One turn moves every row onto another: examples first, then more rows asked:
gezit: 10 -30 3 35 11 4 6 12 4 -4 -4 -5 -7 -20 25 0 -13 -11 17 -30 1 -18
Mogiv: -3 16 40 9 4 8 -19 28 -11 -38 -1 13 23 -4 -16 8 -2 10 9 -8 -1 33
Ladu: 25 13 -8 -24 -12 1 21 -2 7 -16 25 -5 36 0 -32 -3 -7 -10 -11 -17 4 16
Bepe: -8 15 15 -1 1 -15 7 -4 11 -6 29 -9 -15 -20 -13 -4 -4 26 34 -25 0 26
gor: -5 14 15 8 -6 -13 16 -8 6 -14 33 -10 -13 -16 -20 3 -4 19 35 -26 -8 27
Dor: 5 31 -22 7 -28 13 2 -2 -18 -18 13 -8 17 2 -24 22 -2 7 -8 -12 -6 16
bov: -1 -12 10 9 16 -9 -9 24 2 7 -28 3 -17 -32 22 13 -4 4 25 -6 -27 1
Navi: 39 -2 13 21 -2 8 14 35 1 -20 -17 13 16 -18 -19 21 -37 6 -1 -19 -3 2
lal: -33 4 3 -18 -3 16 -9 12 -28 1 -13 -9 2 -14 4 9 0 27 6 1 -17 42
nive: 15 -39 34 -4 22 21 15 15 11 -33 3 -15 17 -18 3 -2 -17 -9 4 -17 24 24
peko: -17 -30 12 -12 2 1 -1 5 -8 18 -12 -26 1 8 -2 -9 0 -22 -32 -10 -8 0
Bena: -34 -5 0 -13 -9 15 -12 -1 -7 6 -6 -20 10 -15 -10 10 11 30 -11 9 -13 35
fomi: 12 -29 -3 12 18 11 24 18 12 7 6 -1 -9 -13 21 -2 -21 -15 26 -40 -6 -4
salu: -5 8 17 9 1 -20 5 -12 8 -9 29 -15 -10 -20 -18 -5 1 14 38 -26 -5 25
legik: -3 -10 15 5 18 -16 -5 17 6 11 -30 -1 -23 -24 16 18 -6 8 15 0 -23 -3
kube: 34 -2 -7 18 -8 25 10 30 -7 -34 -20 8 24 -22 3 22 -26 4 -1 -9 4 3
gud: -22 -29 15 -19 13 10 -4 -6 4 9 1 -20 6 8 12 -15 8 -19 -13 -13 0 -12
dep: 7 4 39 12 -4 5 -22 28 -8 -39 -1 5 20 -7 -22 -11 -2 9 16 -7 5 31
zunu: -15 -17 -27 6 -8 -19 2 -16 -2 2 23 -25 -3 -9 0 10 10 6 13 -31 -12 5
bedu: -38 -5 0 -9 -9 16 -8 10 -12 6 -8 -16 4 -12 -4 12 6 27 -9 6 -22 42
zabi: 29 11 -6 -21 -10 5 14 7 18 -20 31 4 29 -2 -32 -8 -2 -9 -10 -12 6 18
gibi: 9 -35 20 -2 26 14 28 2 0 -21 8 -12 38 -13 2 -18 -17 -15 3 -12 18 23
bizo: -2 23 36 9 7 11 -20 27 -9 -29 -5 10 29 -7 -13 11 -1 11 -1 -7 9 34
fameb: 25 -7 -6 -1 13 36 24 17 5 6 -15 0 11 -19 2 11 -15 -23 -22 21 -12 3
diror: 23 -13 -7 9 3 39 29 23 4 14 -16 -1 9 -17 4 9 -18 -16 -17 13 -17 -2
pudo: 33 7 -6 -21 -14 6 23 7 10 -21 25 7 34 3 -31 -1 -9 -8 -8 -15 -1 6
Divom: -12 -15 -26 -1 -12 -11 -1 -5 9 4 22 -22 -10 -2 -16 2 11 -6 13 -17 -36 -1
Botek: 26 -3 -6 -2 -1 39 20 24 -1 9 -22 -2 10 -20 0 9 -20 -19 -25 10 -13 3
sesur: 16 -42 34 -1 19 20 23 7 7 -31 7 -11 25 -10 -3 -8 -20 -7 7 -14 19 21
dupo: -1 33 -18 7 -14 11 17 -8 -13 -14 1 6 24 -8 -29 23 -10 13 5 1 -24 20
rir: -7 -10 7 11 14 -22 -2 24 5 9 -22 2 -17 -22 18 20 -1 7 21 -9 -33 0
Taru: -20 -32 12 -15 11 8 3 2 1 18 -2 -20 12 15 7 -15 2 -16 -21 -13 -6 -10

pudo -> diror
zabi -> fameb
And these:
Dor -> kube
peko -> lal
bov -> salu
Bena -> bizo
Divom -> dupo
Mogiv -> sesur

